Named turns come first, each shown by rows before and after it. Which turns, in which order, take the first row of each pair that follows to the second? Write the first one first, as in the answered first pair.
turn K_601:
3.1	10.2	-28.4	-4.9	27.0	-2.5	-21.7	-13.5	8.5	3.7	-28.5	0.5	4.6	-15.0	4.8	10.3	-12.7	21.2	-17.8	12.9	-17.9	-14.4	6.8	-20.8	13.9  ->  4.2	0.9	-32.1	-31.2	-28.7	-4.0	-20.9	-4.4	-6.8	-9.3	10.2	-5.7	7.3	-22.9	-21.1	-14.8	-4.7	5.2	-12.0	14.1	-12.1	-11.3	8.9	-15.3	15.3
-3.8	-8.2	-9.2	28.0	15.1	-10.1	8.9	20.7	8.4	-8.7	-4.1	27.5	6.2	-9.3	14.3	-0.8	1.7	-2.1	-7.4	-10.4	8.8	4.5	-2.4	-6.0	-6.2  ->  -1.3	-7.5	-20.8	20.3	5.2	-9.5	6.4	20.1	3.0	-17.0	1.6	26.2	7.2	-12.3	10.6	-7.1	-1.4	-4.3	-15.1	-10.2	5.4	1.0	3.2	-14.7	1.2
25.2	8.2	-23.1	-30.8	6.8	7.8	-0.8	-23.6	29.4	3.0	-7.8	8.0	5.0	0.8	-11.8	-16.9	-5.3	-7.4	9.4	5.8	-11.9	-1.0	2.6	-9.2	-1.6  ->  25.8	5.7	-12.5	-35.9	-10.2	5.7	0.9	-18.5	28.6	4.1	3.1	6.3	3.8	1.6	-18.0	-18.9	1.2	-13.7	18.1	6.7	-9.2	3.6	-1.1	-2.3	-9.2
5.1	3.1	-24.4	-6.6	-10.1	-6.4	-27.6	5.7	-13.7	3.6	-20.7	9.0	2.0	-13.1	-7.0	-10.8	-3.1	-10.0	-8.3	1.9	-0.2	19.8	6.2	-20.1	-2.8  ->  4.3	-3.1	-8.8	-9.0	-23.1	-8.3	-24.1	12.4	-12.6	4.7	-7.5	5.6	-0.3	-9.8	-16.5	-13.8	6.0	-16.7	6.0	2.5	3.7	26.7	-2.3	-9.5	-12.2
turn K_162:
0.6	-16.3	-3.8	15.9	-7.5	0.6	-4.3	9.6	-7.9	-0.2	6.5	14.5	-6.4	-4.9	-4.3	-8.1	-3.4	-8.5	-5.0	-4.1	1.7	7.4	9.7	-4.0	-0.2  ->  0.4	-17.0	5.2	19.1	-8.4	0.9	-1.8	12.6	-5.2	1.7	8.7	13.3	-7.2	-0.8	-2.0	-8.1	0.2	-10.1	2.3	-5.7	2.9	10.4	6.4	1.6	-4.7
-10.4	25.2	-15.9	-8.9	-4.0	-14.1	-33.1	4.1	-3.1	18.4	-8.6	-6.9	4.3	-2.7	-8.0	-14.5	2.4	-12.3	12.3	28.5	-0.5	3.3	-8.9	-4.4	10.0  ->  -3.7	16.0	-7.8	26.3	23.1	6.7	-6.1	-0.2	6.5	9.0	-14.4	9.6	-7.8	6.0	21.1	5.9	-17.0	10.5	-8.6	-1.7	-6.4	-20.5	16.4	-6.3	21.3
-1.2	-3.1	7.5	16.9	7.5	-3.8	1.1	18.9	2.4	10.9	-4.0	17.1	-4.2	-2.5	-6.5	-6.0	5.7	-2.5	4.4	-13.5	9.0	18.4	10.9	2.8	-7.8  ->  -3.9	0.7	-1.7	8.1	3.5	-7.2	-8.4	18.4	-1.9	11.9	-5.3	16.4	0.9	-7.2	-11.0	-11.5	6.0	-6.4	5.3	-5.7	7.5	21.3	9.0	-4.4	-5.5
1.9	-5.6	3.0	-6.3	-15.5	-7.4	-10.0	14.0	-8.6	3.1	9.2	4.1	3.1	-6.5	-10.6	-14.0	14.1	-14.6	13.6	4.5	9.6	21.4	-13.4	7.7	-12.8  ->  4.7	-4.9	-19.0	4.0	4.0	7.5	-7.8	3.8	-13.7	-10.6	-5.2	23.3	2.1	-11.2	6.5	-12.4	-10.6	2.9	-15.8	-10.1	1.0	4.8	13.8	-13.6	8.5
turn K_870:
4.8	-6.2	-18.2	16.3	6.9	9.3	-6.5	15.4	-9.0	-1.8	-12.5	40.9	7.4	-13.2	2.3	-29.0	-14.3	0.4	-8.8	-15.3	-11.0	14.7	14.3	-24.5	5.2  ->  3.3	-19.1	9.0	-2.8	-40.3	12.9	19.6	12.9	-2.7	-14.1	32.5	17.7	0.2	-2.1	-10.3	-21.9	-4.8	0.7	-1.2	-23.3	-5.4	-3.8	14.8	5.3	0.7
6.7	3.0	3.5	3.7	-30.8	-20.1	-37.0	24.3	-0.2	-1.5	-16.8	18.5	5.5	-5.9	-27.0	-19.9	-14.4	-20.9	-2.2	8.3	-13.0	1.6	8.2	16.3	-1.7  ->  7.2	-0.9	-0.8	8.1	-33.4	-16.2	-35.6	24.8	-1.7	-6.2	-12.4	22.8	6.1	-7.7	-21.7	-19.5	-20.2	-18.7	-12.6	1.3	-14.7	-4.2	14.2	13.6	2.0
-3.7	23.6	-5.0	-67.1	-11.3	-28.3	-17.2	-2.2	7.5	30.7	-4.5	-25.4	11.7	-6.3	-25.7	-23.1	13.4	-15.5	16.0	51.3	7.8	-14.5	1.2	22.2	-0.9  ->  2.9	23.3	-42.0	-35.6	27.8	-17.9	-34.0	3.5	-1.4	26.1	-42.4	14.5	13.2	-20.8	-6.2	-33.4	-15.0	-3.5	-15.2	39.0	-2.2	-8.7	27.7	-20.2	18.8
6.1	-6.4	13.7	20.5	28.8	8.9	0.1	22.1	4.2	7.4	-12.0	15.6	-3.4	-8.6	-3.7	-2.8	2.8	0.4	-0.3	-7.2	2.8	4.6	-5.4	-6.7	-3.1  ->  9.7	-15.5	17.5	20.7	7.3	15.8	12.2	19.6	3.8	-2.4	6.3	14.6	-7.6	-5.9	-3.2	-1.8	-0.7	5.1	-7.1	-18.3	2.4	-8.2	4.2	3.2	0.3
turn K_914:
16.2	12.7	-23.2	-26.3	-2.0	8.3	-9.8	-4.3	-14.3	-3.2	-0.9	-3.7	-1.0	-7.2	2.7	-25.9	-18.1	-14.3	-16.6	-2.1	12.7	0.7	-0.2	-13.9	-9.6  ->  19.6	7.0	-15.9	-23.1	-11.2	12.9	2.4	-6.9	-12.0	-10.2	10.5	-6.3	-3.5	-4.3	6.4	-20.5	-20.5	-11.1	-17.5	-11.6	13.0	-10.7	8.2	-5.7	-8.5
-11.6	27.0	4.6	-13.6	-10.2	15.8	-24.2	6.9	2.3	22.1	9.7	-4.4	4.2	-13.0	-0.7	-1.1	13.3	-8.0	-2.7	16.6	-9.0	7.8	-21.6	-8.3	-3.6  ->  -6.7	27.0	-12.5	-7.2	1.5	20.5	-24.8	1.8	-0.8	14.6	2.9	5.3	2.4	-18.4	8.7	-0.7	-0.7	1.4	-18.3	8.7	-13.3	2.0	-6.7	-21.9	7.9
1.4	-11.4	-6.0	1.5	-14.2	5.1	-4.4	8.1	-12.3	-6.3	9.6	12.4	-1.7	-6.0	-3.8	-9.3	-1.0	-13.9	-7.2	-9.2	-0.8	4.5	10.3	-3.0	-5.4  ->  0.2	-11.2	0.5	0.1	-17.8	4.0	-0.9	9.4	-11.1	-5.8	12.2	8.8	-2.6	-2.5	-5.2	-8.7	-0.5	-17.2	-4.0	-9.0	0.7	4.9	6.2	-0.1	-10.0
Now pairs of rows:
(two turns a pair)
9.5	-0.5	-1.4	-3.4	6.0	16.6	24.0	-7.1	-7.1	0.0	15.1	9.4	1.7	-3.3	10.8	15.4	3.6	7.3	1.2	-12.2	5.1	-25.5	-0.5	2.5	5.8  ->  2.9	12.5	-16.3	-22.3	8.3	3.8	-3.3	0.0	-13.6	12.4	3.9	3.8	15.2	-11.1	-7.2	0.7	14.9	-10.5	13.6	13.8	6.9	0.1	-19.4	-4.8	-2.3 => K_162 then K_914
-0.5	-13.4	16.0	3.7	-20.9	4.7	10.6	1.3	6.5	-7.1	21.0	-13.4	-7.8	13.3	3.8	8.9	1.7	-2.4	3.4	-8.1	-0.8	-15.1	8.2	14.5	2.0  ->  -6.5	2.2	-5.2	-20.5	-17.9	-10.8	-17.6	0.2	-2.5	4.6	7.2	-18.5	5.6	4.5	-10.1	-4.5	8.2	-14.8	10.2	17.2	-2.3	4.9	-8.7	1.8	-1.3 => K_601 then K_162
0.3	13.9	-34.4	-32.3	-13.9	-11.2	-21.4	1.5	-15.2	-4.2	-8.9	-9.6	18.1	-18.5	-18.1	-14.1	-0.4	-11.0	-7.2	21.6	-0.6	8.5	0.6	-19.4	15.0  ->  0.0	7.8	-29.2	-6.5	5.6	-4.3	-26.0	19.0	-14.8	4.4	-23.3	13.5	14.8	-19.8	-12.4	-20.8	-0.3	-18.0	-2.1	13.0	1.7	26.0	-0.6	-26.5	7.4 => K_601 then K_870
-13.4	14.5	4.0	-1.7	15.0	-19.6	-24.6	11.5	7.5	41.2	-16.7	-2.5	19.3	17.4	-12.4	-4.7	26.2	-22.4	33.7	38.2	2.2	37.8	-41.4	5.1	-15.0  ->  -5.6	14.7	-6.5	31.5	64.3	-0.4	-5.2	-9.6	17.8	28.6	-46.4	15.3	12.9	20.0	28.1	22.3	-7.2	14.2	-3.8	13.8	-11.0	6.6	-9.8	-11.5	8.1 => K_601 then K_162
-20.4	-5.5	-16.3	-42.3	2.5	-3.9	-15.4	-6.8	-9.7	20.2	-8.1	2.7	11.7	-2.1	13.8	-30.5	18.5	-3.6	11.0	19.0	12.2	4.5	-12.2	4.2	6.9  ->  -21.4	-13.9	21.2	-18.5	7.2	3.7	10.0	-5.0	6.6	25.3	0.4	-0.3	1.5	13.9	26.6	-9.3	24.1	2.0	20.1	2.4	14.8	-5.4	-15.6	26.7	-4.5 => K_162 then K_162
2.4	-3.5	-17.7	0.9	-9.5	-3.9	-23.6	24.4	-19.4	-4.3	-7.4	22.8	2.9	-13.7	-13.8	-21.2	-0.1	-22.8	0.9	6.0	0.5	17.5	5.5	-20.8	3.4  ->  -2.9	-11.9	22.0	12.2	-12.5	-3.4	-8.5	28.3	-1.9	5.4	4.5	13.0	-5.2	0.8	-16.3	-8.6	17.2	-26.1	23.1	-0.5	6.2	20.5	-10.4	3.5	-16.8 => K_162 then K_162
-2.4	5.8	-28.6	-1.9	1.6	-18.8	-16.5	2.9	15.0	11.2	-3.0	-36.8	-2.9	-0.3	3.5	-9.4	-29.5	2.9	-18.8	19.8	-2.5	-23.1	7.0	-12.1	4.8  ->  -3.3	-3.9	-10.1	-5.6	-29.6	-17.4	-4.1	11.1	14.3	7.0	25.0	-44.4	-7.7	2.3	-8.4	-15.8	-16.9	-4.8	-6.4	15.1	4.5	-23.7	1.9	6.8	-4.6 => K_870 then K_601
-0.9	-18.0	8.4	-2.4	-31.8	0.5	-9.7	19.9	-3.6	0.7	24.6	12.4	-1.9	3.7	-22.6	-29.8	8.0	-13.6	5.0	-7.7	3.3	22.1	-9.7	-10.4	-8.3  ->  -4.9	-11.1	8.4	28.4	23.7	2.0	-15.1	18.4	10.1	18.7	-15.8	26.7	-3.1	5.9	3.7	-9.8	2.5	-2.9	1.9	-9.8	-2.6	23.2	-12.2	-19.7	-10.0 => K_601 then K_914
24.7	13.9	-27.7	4.3	-11.1	16.2	-1.2	17.5	-14.6	-39.1	15.5	0.1	-2.4	-12.0	7.3	-14.0	-17.8	10.4	-40.2	-14.8	15.5	4.3	14.2	-23.1	10.1  ->  18.0	11.7	0.2	-1.6	-28.4	1.0	-10.7	38.5	-11.9	-17.6	26.7	-7.2	-1.7	-10.2	-15.4	-22.7	11.4	-14.7	-2.8	0.8	29.7	34.9	-15.3	-1.9	-17.2 => K_601 then K_914
-2.7	-4.8	30.6	8.9	6.8	1.1	20.5	10.6	-14.2	-1.7	0.4	-6.5	-5.4	13.0	-14.8	3.8	-3.2	7.0	4.8	2.1	18.1	2.1	-13.9	-1.1	-0.1  ->  -5.7	4.4	17.1	-5.8	12.6	-5.3	7.1	7.4	-16.4	4.0	-9.5	-10.6	2.5	6.5	-19.9	0.1	-0.8	3.0	7.9	17.2	16.7	10.2	-19.7	-6.1	0.4 => K_601 then K_162
-7.7	-2.3	11.3	26.6	2.8	-3.8	30.4	-0.8	4.8	19.0	14.0	-6.4	4.1	19.2	15.2	-5.6	15.8	8.1	15.9	-20.9	3.4	13.1	-6.1	11.7	-20.6  ->  -6.6	8.5	-15.9	30.5	28.7	-6.5	11.5	0.4	-3.0	22.6	-14.5	10.7	9.4	9.5	19.0	-15.0	6.7	9.4	6.3	-14.8	0.2	21.5	-3.3	-11.3	-11.6 => K_914 then K_914
-7.6	-6.8	2.1	11.3	-9.9	17.5	29.3	-9.4	-4.0	10.9	8.2	22.8	20.5	11.3	-9.7	-2.4	6.8	-6.3	-3.8	-19.3	-9.2	-4.1	20.0	6.9	8.1  ->  -11.6	6.3	6.0	13.0	17.4	10.3	19.2	-18.4	8.7	26.2	-14.4	14.2	24.7	13.2	-8.0	9.3	13.2	-4.8	2.9	-5.7	-9.6	-0.8	3.2	12.7	0.3 => K_870 then K_601
1.2	15.7	5.7	-49.9	-15.0	-14.3	9.1	-27.4	5.2	-5.7	28.9	-37.0	1.2	-7.6	23.5	2.7	0.9	18.4	10.6	33.3	13.3	-14.7	12.8	-4.9	16.3  ->  5.0	25.2	-12.8	-36.8	18.3	-11.6	-3.7	-30.4	4.2	-4.1	0.8	-18.0	2.0	-13.0	34.8	1.4	-15.3	26.3	-5.0	30.8	5.0	-12.0	21.5	-24.1	25.1 => K_870 then K_914
-5.0	-0.8	-37.4	17.9	-4.6	15.4	7.0	16.8	-1.6	-8.1	-3.7	18.3	-9.9	-24.9	1.7	11.0	10.9	-6.9	-19.3	-17.2	-16.4	12.5	-1.1	-36.8	15.1  ->  -5.5	-12.4	-8.4	24.1	-21.7	18.6	21.8	25.1	3.3	-8.8	16.5	16.2	-17.1	-18.4	-0.7	13.8	22.3	-10.3	-8.3	-28.0	-10.7	12.3	-4.2	-17.6	6.5 => K_601 then K_162
11.8	5.1	10.1	11.0	13.2	4.1	39.7	16.3	-15.2	-0.5	3.8	15.4	1.3	-6.0	18.5	17.2	13.7	5.5	-2.7	-12.6	0.4	9.6	-5.0	5.2	-1.0  ->  7.1	10.3	11.6	5.0	17.3	-4.4	30.3	19.1	-14.6	9.7	-1.6	11.4	4.9	-6.9	11.3	17.4	23.6	-0.9	9.4	2.3	2.9	22.4	-18.8	8.2	-8.2 => K_870 then K_914
3.9	28.2	-15.4	-34.2	-10.4	-2.1	-17.5	-10.0	14.6	17.5	-15.0	-22.4	9.1	1.9	-6.8	-1.0	-1.9	-9.1	-7.9	43.3	-19.8	-6.0	-22.8	40.1	-2.0  ->  10.8	17.5	-10.1	-18.7	-8.0	15.1	12.9	-21.2	19.9	-1.9	-3.9	-16.9	-1.3	10.6	13.1	12.9	-20.3	14.3	-33.6	19.3	-23.1	-35.8	4.0	42.8	12.9 => K_162 then K_870
-13.7	-15.8	-2.2	17.6	-9.4	21.8	17.6	-0.2	33.7	-1.8	25.0	5.1	2.1	4.2	-12.5	-26.6	-0.2	40.0	6.1	-3.2	2.6	-20.4	-6.0	8.9	14.2  ->  -15.1	-5.4	-8.7	-2.5	-20.0	7.8	-2.6	2.1	27.5	6.9	21.9	-2.8	14.9	-1.6	-25.9	-37.3	10.1	25.9	16.7	18.3	4.1	-2.7	-21.3	4.8	7.8 => K_601 then K_162
3.4	0.5	4.4	2.0	6.8	-3.2	2.3	-14.9	6.0	-0.5	-13.4	-8.6	5.1	8.1	3.9	14.3	-10.6	-3.8	-18.0	1.9	-2.1	-7.3	1.6	0.5	10.0  ->  5.3	-4.2	14.1	-3.4	-13.7	-1.4	8.6	-13.0	6.1	-4.3	1.9	-13.0	3.3	11.8	-0.2	12.2	-3.3	-6.5	-14.2	-3.5	-0.3	-11.6	1.4	5.8	6.6 => K_601 then K_162
4.5	-0.9	10.2	19.1	16.2	7.7	-0.5	13.6	2.0	-3.6	-22.6	48.0	-10.0	-17.0	2.1	-18.4	-18.9	-2.9	19.0	-7.1	-14.9	6.7	-13.9	12.2	-3.0  ->  3.7	-8.4	32.7	9.3	-11.4	10.3	21.6	8.5	6.2	-12.2	7.3	28.8	-15.3	-6.4	0.9	-11.8	-14.7	-1.9	22.0	-15.7	-12.7	-11.3	-11.5	31.9	-5.5 => K_914 then K_870
10.2	10.8	7.9	28.0	16.6	-5.4	-4.5	-7.3	5.3	1.8	-1.3	-28.9	5.6	3.9	-6.7	27.4	-11.3	-12.0	2.9	-1.6	-0.9	8.5	-11.4	12.6	-6.6  ->  9.3	14.4	1.8	23.3	9.6	-8.0	-14.6	-3.7	-0.3	6.2	-1.1	-26.2	6.3	-0.2	-11.3	19.6	-7.3	-19.8	6.9	3.2	-0.4	19.9	-16.6	10.0	-10.7 => K_870 then K_162
1.9	-6.8	12.6	21.4	17.0	3.2	5.7	15.9	-1.1	12.9	-9.6	19.9	-3.9	0.7	3.0	-3.7	2.3	-7.5	12.1	-9.8	5.9	21.0	-9.4	-6.3	-17.2  ->  1.8	-6.5	4.6	3.6	-10.1	0.8	-0.9	18.0	-9.8	8.6	6.0	14.5	1.3	-4.3	-10.2	-19.8	7.7	-15.8	14.3	-5.7	8.6	24.2	-11.2	-6.0	-14.8 => K_870 then K_162
4.1	-13.4	-3.9	24.8	0.5	27.1	12.7	5.5	5.3	-15.5	8.9	25.6	-16.6	-18.8	25.8	-9.6	-14.0	7.6	-38.3	-34.4	2.2	-2.1	23.8	-26.7	14.2  ->  -3.5	-16.7	40.1	30.9	9.1	25.4	28.7	3.9	28.1	0.4	16.6	4.1	-24.2	-0.3	28.1	16.0	4.2	8.2	-13.9	-33.1	6.5	-6.2	0.1	7.9	-7.1 => K_914 then K_601
-5.0	-23.9	-19.9	5.3	-1.5	8.6	-6.1	-3.7	0.8	8.5	-14.6	24.7	14.2	9.3	2.9	15.2	-14.4	6.1	-22.2	-20.5	-3.4	-15.3	3.7	-23.3	9.4  ->  -10.0	-27.5	14.1	-2.7	-16.9	7.8	11.8	-6.1	11.6	13.1	8.4	2.7	10.7	21.4	-2.3	28.3	3.9	1.9	-3.3	-19.9	2.4	-21.0	-9.9	7.2	-6.7 => K_870 then K_601
2.4	-19.1	23.0	32.0	-0.1	18.3	20.0	16.5	3.5	-5.4	10.7	18.6	-14.1	5.2	13.7	5.2	1.9	-4.4	-1.4	-32.0	5.2	1.2	-0.1	9.4	-7.5  ->  1.6	-1.2	8.3	30.1	39.0	7.9	7.9	-1.7	15.1	6.9	-22.8	11.7	-4.9	4.6	25.8	18.7	-5.9	6.3	-7.8	-16.3	-3.1	0.0	-3.6	1.6	-3.4 => K_870 then K_601
-3.8	2.8	-1.5	-44.7	-51.2	-20.7	9.6	-18.5	15.7	0.2	42.5	-12.4	9.9	-2.9	0.9	12.6	8.5	-8.1	15.8	26.8	-3.8	-15.6	-19.9	8.5	-16.2  ->  -7.1	15.4	-8.3	-31.7	-10.8	-33.0	-16.7	-8.7	20.5	23.4	2.5	-1.2	16.0	-11.7	2.0	9.0	17.3	-16.7	30.3	43.1	-4.1	12.3	-36.5	-3.9	-26.4 => K_914 then K_601
5.9	13.0	33.6	-4.5	-14.7	19.6	47.9	-19.9	13.1	-3.1	35.1	-62.9	-7.7	-4.1	-0.8	30.3	-18.9	-0.8	-14.3	4.1	-6.7	-37.4	18.9	33.8	4.3  ->  8.0	34.4	-15.3	27.0	67.6	13.1	-1.1	-9.8	7.8	18.0	-43.4	-15.8	-0.3	-24.4	18.1	19.2	-35.7	0.7	-29.9	16.5	-17.3	-4.2	19.1	-20.0	12.0 => K_870 then K_870
11.3	-14.4	-15.2	-10.2	-29.1	5.8	15.8	1.3	-17.7	-25.8	14.8	-11.0	11.4	-11.0	12.6	-4.3	-11.1	-2.8	-15.3	-14.1	-11.4	-2.2	20.8	-8.1	14.0  ->  4.7	-18.2	27.9	16.3	-2.3	4.4	33.8	4.9	3.6	-7.4	6.4	-14.3	2.1	7.9	24.1	21.3	2.2	-0.8	6.2	-21.1	-6.2	1.0	-0.2	19.1	-5.8 => K_162 then K_601
10.1	-20.6	31.5	3.2	-2.1	32.9	13.5	-0.4	7.1	-10.5	-21.2	12.4	14.3	15.0	20.0	2.0	-15.4	8.1	-1.2	-10.8	-6.0	11.3	9.3	7.1	10.0  ->  8.0	-11.3	25.5	-2.1	10.6	27.8	11.1	-10.0	13.3	-4.6	-29.1	3.9	16.1	16.5	22.9	10.8	-17.1	13.3	-0.8	-1.9	-9.3	6.6	5.6	7.8	9.8 => K_870 then K_601
-3.6	7.2	-10.3	-11.4	16.8	-8.7	-9.3	-2.2	13.3	12.2	-27.3	2.2	0.0	-10.1	6.4	3.9	-2.2	16.6	-4.8	9.8	-1.5	6.3	0.2	-12.2	6.9  ->  -7.0	7.0	1.1	-14.0	9.4	-14.9	-9.5	-0.8	15.8	16.5	-21.7	-5.3	2.3	-7.6	-1.2	3.0	8.1	9.4	6.3	16.3	2.2	11.8	-10.6	0.0	-2.5 => K_162 then K_162
